Which row each row swaps with, under one turn or mirror:
q770: -185, 67, 124, 242, 91, 140, -48, 239, 123, -22, 167, 70, 130, 8, 212, -106
q679: 95, -65, 227, 17, -44, 136, -44, -169, 17, -196, 14, 251, 15, 106, 211, -80
q986: -169, -173, 34, 57, 140, 150, 61, 28, 169, -20, 26, 67, 27, 229, 83, -164
q241: 1, -52, -108, -199, -218, 36, -51, 31, 225, 67, 56, 8, 16, 45, 276, -90
q169: 144, 3, -3, 357, 62, 110, -5, -31, 289, 32, 116, 76, 125, -48, 195, -151
q463: 211, 8, 345, 166, -83, -124, 21, -54, 155, 3, 67, 126, 131, -1, 264, -103
q743: 8, 56, 290, 122, 107, 173, -202, 39, 165, 57, -12, -49, 118, 22, 265, -113
q77: 62, 13, 59, -123, 131, -10, 4, -99, 156, 10, 68, -246, 8, -55, 73, -102
q497: -197, 281, -54, -14, 69, 35, -2, 120, 70, 62, 230, 206, -23, 53, 38, 12
q541: -135, 55, 206, 81, 272, 81, 9, -63, 46, 21, 95, -74, 64, -52, 24, -147
q444: 65, 0, 230, 220, -12, 4, 117, -48, -47, -231, 94, 30, 115, -40, 81, -37
q341: -15, -124, 8, -39, -118, -62, 49, -16, 404, 174, 107, 127, -23, 35, 155, -45
q363: -230, 255, 6, -40, -2, 132, -81, -53, 106, 96, 161, 130, 26, -1, 21, 59
q582: -16, 181, 57, -197, 341, 39, -25, -7, 100, -41, 138, 53, -2, 132, 124, -57
q924: 121, 226, -201, 16, 17, 7, -14, -34, 137, 27, 157, 322, -1, -137, 134, -115
q995: -20, 299, 83, -12, -71, -192, 71, 137, 104, -93, 100, 225, 81, -77, 312, -89
q14: 31, 142, -124, 50, 43, 71, -3, 56, 197, -113, 92, -221, 70, -64, 173, -168
q259: 15, -85, 60, -107, -302, -44, 22, 46, 219, 29, 95, 215, 60, -11, 150, 25
q545: 81, -80, 26, 9, -41, -19, 120, -113, 56, 6, -128, -42, -25, 304, 133, -106
q828: -135, 330, -115, -13, -107, -34, 18, -71, -53, 25, 169, 92, 15, 81, 143, 66
q836: -78, -61, 156, 132, 180, -2, 62, -106, -31, 31, -162, 147, 103, 165, 166, 34
q978: 149, 143, 107, -48, -53, -107, -33, -17, -136, -14, -123, 15, 93, 156, 308, 39
q994: -23, 283, -24, -6, 244, 1, 21, -81, 273, 50, 10, 135, -31, 21, 81, -275
q642: 161, 232, 199, 87, -46, -232, 24, -27, 38, 82, 98, -68, 118, 33, 238, 60
q31: 17, 129, 49, 387, -194, -1, -19, -24, 138, -4, 14, 117, 67, 106, 183, 48
q532: 224, 81, 90, -26, 3, -187, 94, 166, 213, -80, 239, 159, 107, 77, 278, -47
q706: 113, 135, 87, 305, -53, 41, 0, -43, 107, 16, 177, 274, 71, 253, 195, -68
q140: -90, -133, -6, 93, 24, 214, -73, -59, 64, 46, -104, -19, -42, 76, 26, -56
q796: 193, 18, 98, 60, 70, -114, -27, -49, 270, -103, -58, 69, 142, -98, 403, -41
q103: -167, 64, -51, -163, 72, -122, 55, 84, 179, 40, -141, 263, 62, 21, 245, -69
q573: -109, 207, -3, 54, 41, -43, 53, -155, 54, 186, 181, 211, -57, 83, 1, 100
q819: 4, 94, 8, -267, 112, 107, -70, 7, 60, -17, 42, 120, -51, -138, 176, -218
q613: 7, 124, 8, 79, 328, -7, 0, 1, -74, -36, 28, 15, 94, -145, 160, 27
q751: 171, 33, 48, -7, 24, -234, 156, 126, 66, 97, -35, 289, 27, 35, 151, -180
q208: 65, -37, 38, -205, -174, -12, -7, 30, 284, -34, 69, 284, -46, 83, 196, -71
q739: 75, 229, -72, 293, 3, 31, 24, 43, 124, 132, 127, -86, 32, 191, 151, -121

q463 swaps with q541
q613 swaps with q796
q679 swaps with q770
q241 swaps with q828
q77 swaps with q642

